Each row has a name. Each question is about the rows just above it.

Columns, left to right: E G D Z K
S: [-3.25 -8.04 -7.59 -2.97  3.41]
W: [-3.25 -8.04 -7.59  0.47  4.11]
F: [ 3.01 -0.41  0.53  0.85 -3.16]
P: [ 1.39 -3.04  2.86 -1.67 -0.53]
M: [ 1.39 -3.04  2.86  1.11 -2.92]
V: [-1.47 -5.42  1.66 -1.68  3.91]
H: [ 3.23  1.64  1.58  0.32 -3.54]
Number of entries in [ 1.39 -3.04  2.86  1.11]:
4
Number of entries in [ 1.39 -3.04  2.86  1.11 -2.92]:
5

Columns, left to right: T L N A B
C: [ 1.65  1.26 -2.82 -6.93 -0.79]
X: [-2.58  2.22 -2.68 -1.06 -1.65]
R: [ 1.37 -1.41  0.61  0.62  1.29]
Count the entries of [1.37]:
1
Which column holds [-2.82 -2.68] top down?
N
[ 1.65 -2.58] is in which column, read top down?
T
Shuffled R with one entry gone: [-1.41  0.61  1.29  1.37], missing
[0.62]

Columns, left to right: Q Y J U
kimu: [ 2.20 -6.07 -5.10  0.87]
movos: [1.54 0.89 1.24 1.63]
zur: [ 0.02 -0.70 -1.56 -0.69]
fida: [ 0.75  4.00  0.76 -0.21]
memik: [ 2.88 -4.78 -4.44  1.25]
Which entry of fida is missing from [ 0.76  4.00 -0.21]?
[0.75]
[0.02 0.75] is in which column, read top down?
Q
Shuffled zur with one entry gone: [-0.70 -0.69 -1.56], missing
[0.02]
Shuffled zur with one entry gone: [-0.70  0.02 -1.56], missing
[-0.69]
Which column holds [-0.70  4.00] top down?
Y
fida without one entry, shuffled: [-0.21  4.00  0.75]. Gone:
[0.76]

Columns, left to right: zud nufug Rebap zuno kefad
zoriv: [-3.70 -3.07 -4.02 -1.32  2.74]
mukub: [ 6.00  3.09 -4.71 -7.47  7.34]
Figep: [ 4.51 -0.48  4.17  4.07 -0.47]
pir: [-6.31  2.01 -7.15  2.33 -2.18]
nati: [ 6.00 -4.72 -4.71 -7.47 -6.49]
Shuffled Figep with one entry gone: [ 4.17 -0.48  4.51 -0.47], missing
[4.07]
Which entry of nati is missing from [-7.47  6.00 -4.72 -6.49]?
[-4.71]
Which entry of Figep is missing from [-0.47  4.17  4.07  4.51]?
[-0.48]

Columns, left to right: tovot puvaz kupug sudu
Luse: [1.91 1.09 0.89 7.06]
fole: [1.54 0.85 1.07 0.61]
tevev: [4.39 2.40 3.10 1.71]
Sus: [ 0.76  0.37  1.11 -3.25]
Zapun: [-1.08 -0.56 -1.06  3.79]
Number of entries in [1.91 1.09 0.89 7.06]:
4
Which column holds [3.10 1.11] top down?
kupug
Which column holds [1.09 0.85 2.40 0.37] top down?
puvaz

Columns, left to right: gezum sibe pev Bon sobat
fik: [-0.88 -0.91 -1.69  3.27 -1.15]
sobug: [ 2.78  4.74  3.08  0.93 -2.25]
kat: [ 2.13  3.91  4.11  0.31 -1.28]
pid: [-0.89 -0.92 -1.92  3.71 -1.38]
mit: [-0.80 -0.99 -3.46  4.23 -1.83]
Dofat: [ 0.13  0.25  0.44 -0.21  0.00]
sebam: [-0.23 -1.03 -4.68  1.80 -1.16]
rebo: [-1.48 -0.34  1.92  5.86 -1.60]
zopi: [-0.89 -0.88 -1.89  2.10 -0.77]
Zir: [ 1.97  3.65  3.48  0.20 -1.23]
piva: [ 2.90  3.65 -2.37  0.91 -2.76]
[-1.48 -0.89] is in which column, read top down?
gezum
zopi without one entry, shuffled: [-0.77  2.10 -0.89 -1.89]. Gone:
[-0.88]
[-0.91  4.74  3.91 -0.92 -0.99  0.25 -1.03] is in which column, read top down?
sibe

Columns, left to right: Kisa Luve tup pafu rin buko
dugup: [-0.08  0.13  6.11  5.20  5.31 -0.66]
veg: [ 0.84 -0.31 -4.67 -3.81 -3.10  1.52]
mugo: [ 3.67  0.59  3.66  3.50  3.03 -0.99]
bul: [-1.04  0.34  3.94  3.08  2.08 -2.00]
bosi: [ 0.32 -0.12 -4.81 -4.17 -3.97  0.64]
Sige: [-0.26  0.29 -1.28 -1.22 -1.04 -0.57]
Pogog: [-0.27  0.04 -7.28 -5.81 -6.29  1.01]
salo: [ 1.96 -1.25  1.20  0.59  1.50  2.10]
Masap: [-1.33  0.62  4.97  4.25  3.31 -2.08]
zug: [ 1.76 -0.75  0.45 -0.34  1.26  1.17]
Shuffled mugo with one entry gone: [ 0.59  3.67  3.03 -0.99  3.50], missing
[3.66]
[-2.00  0.64 -0.57  1.01  2.10 -2.08  1.17] is in which column, read top down?
buko

Columns, left to right: Suf zugak penun Leva luba gil
rut: [ 5.53  4.43 -2.88 -1.43  3.47 -5.18]
Puvi: [-7.20 -5.82  3.75  1.84 -4.55  6.75]
Vate: [-6.86 -5.53  3.57  1.76 -4.32  6.42]
seri: [-7.15 -5.76  3.72  1.83 -4.51  6.69]
Lazo: [ 6.05  4.86 -3.15 -1.56  3.80 -5.66]
kizok: [ 6.06  4.88 -3.15 -1.55  3.82 -5.68]
fabu: [-7.07 -5.70  3.68  1.81 -4.46  6.62]
mupil: [ 5.94  4.78 -3.09 -1.53  3.74 -5.57]
gifak: [ 6.02  4.84 -3.13 -1.55  3.78 -5.64]
Vubo: [ 5.76  4.62 -3.00 -1.49  3.61 -5.40]
puv: [ 5.99  4.82 -3.12 -1.54  3.77 -5.61]
gari: [-7.28 -5.87  3.78  1.86 -4.59  6.81]
How many entries does [-7.15 -5.76  3.72  1.83 -4.51  6.69] have?
6
How many entries does [-7.15 -5.76] have?
2
Count the entries of [-7.28]:
1
Number of entries in [-7.07 -5.70  3.68  1.81]:
4

Columns, left to right: kemip ragi Kosi Med lotup lil tafe kos zos fut
dop: [ 0.08  0.06  0.77  0.58  0.39  3.27  0.25  1.12  0.70 -0.85]
bopav: [-1.83  1.40 -0.12 -0.43 -1.14 -0.39  1.97  0.06  0.26 -1.21]
Rudod: [-1.83  1.40 -0.12 -1.15 -1.14 -1.16  1.97  0.06  0.26 -1.21]
karu: [ 0.54 -0.20  0.87  0.46 -6.37 -0.24 -0.20 -0.34  0.81 -0.75]
Soduv: [ 0.18  0.64 -0.32 -0.45 -0.84 -0.39  0.79  2.62 -0.97  0.64]
novo: [ 0.16 -0.20  0.87  0.46 -6.37 -0.24 -0.20 -0.34  0.81 -0.75]
Lape: [ 0.51  0.39  0.74  0.22 -1.29 -0.56  0.80  2.60  0.19 -0.10]
Tulo: [ 2.38  0.24 -0.25  0.61 -1.50  0.11 -0.86  1.49 -0.97  0.79]
Which column holds [ 0.70  0.26  0.26  0.81 -0.97  0.81  0.19] top down?
zos
Number of entries in [ 0.16 -0.20  0.87  0.46 -6.37 -0.24 -0.20 -0.34  0.81 -0.75]:
10
Which entry of Rudod is missing from [-1.16  0.06  0.26 -1.15  1.40 -1.83 -0.12  1.97 -1.21]?
[-1.14]

Columns, left to right: Paz Tisul Kepa Non
vusil: [-6.15  6.24 -5.67  5.62]
Nezep: [-6.26  6.29 -5.80 -5.79]
zopid: [-6.64  6.67 -6.17  6.21]
Which column holds this, read top down? [-5.79  6.21]
Non
Shuffled Nezep with one entry gone: [-5.79 -6.26  6.29], missing
[-5.80]
Shuffled zopid with one entry gone: [ 6.21 -6.64 -6.17], missing
[6.67]

Columns, left to right: dof kalir temo Maka fufid vovo
Sazib: [ 0.11  6.70 -2.93 -0.23 -6.80  6.69]
viri: [ 0.57  0.14  0.32 -2.32 -1.00 -1.75]
ner: [-0.67 -0.07  0.35  1.32  0.03  1.02]
nosa: [-0.99  0.00  0.24  1.11 -0.04  0.85]
gog: [-0.20  0.14 -0.02 -0.02  0.09  0.00]
sib: [-1.25  0.36  0.53  1.91  0.20  1.44]
lusi: [ 2.32 -0.04 -2.42  0.20  1.15  0.50]
fuza: [ 0.28  0.13  0.18 -0.81 -0.42 -0.64]
Gorut: [ 0.28  0.09 -0.10  0.03  0.02 -0.02]
kasu: [ 0.19  0.22  0.20 -1.32 -0.52 -1.04]
Which entry of Sazib is missing from [-2.93 -6.80  6.69 -0.23  0.11]?
[6.70]
Which entry of kasu is missing from [-1.04 -0.52  0.20 -1.32  0.22]?
[0.19]

Columns, left to right: lun Fub nen rivi tute zof vak
Bavul: [-3.27 -6.12  1.77 -0.13 -6.13 -6.52  5.20]
mar: [-2.79 -5.25  1.09  0.24 -1.77  1.10  5.37]
lume: [-3.21 -3.22  1.43  0.15 -2.53 -7.44  6.03]
buvom: [-3.58 -6.71  2.18 -0.34 -2.42 -6.86  5.24]
Number of entries in [-3.58 -6.71  2.18 -0.34 -2.42 -6.86  5.24]:
7
Which entry of Bavul is missing from [-0.13  5.20  1.77 -6.13 -3.27 -6.52]?
[-6.12]
Number of entries in [-3.21 -3.22  1.43  0.15 -2.53 -7.44  6.03]:
7
Number of entries in [-3.58 -6.71  2.18]:
3
Shuffled mar with one entry gone: [ 5.37 -2.79 -1.77  1.10 -5.25  0.24], missing
[1.09]
Which column holds [-3.22 -6.71] top down?
Fub
lume without one entry, shuffled: [ 6.03 -3.22  1.43 -7.44 -2.53  0.15]. Gone:
[-3.21]

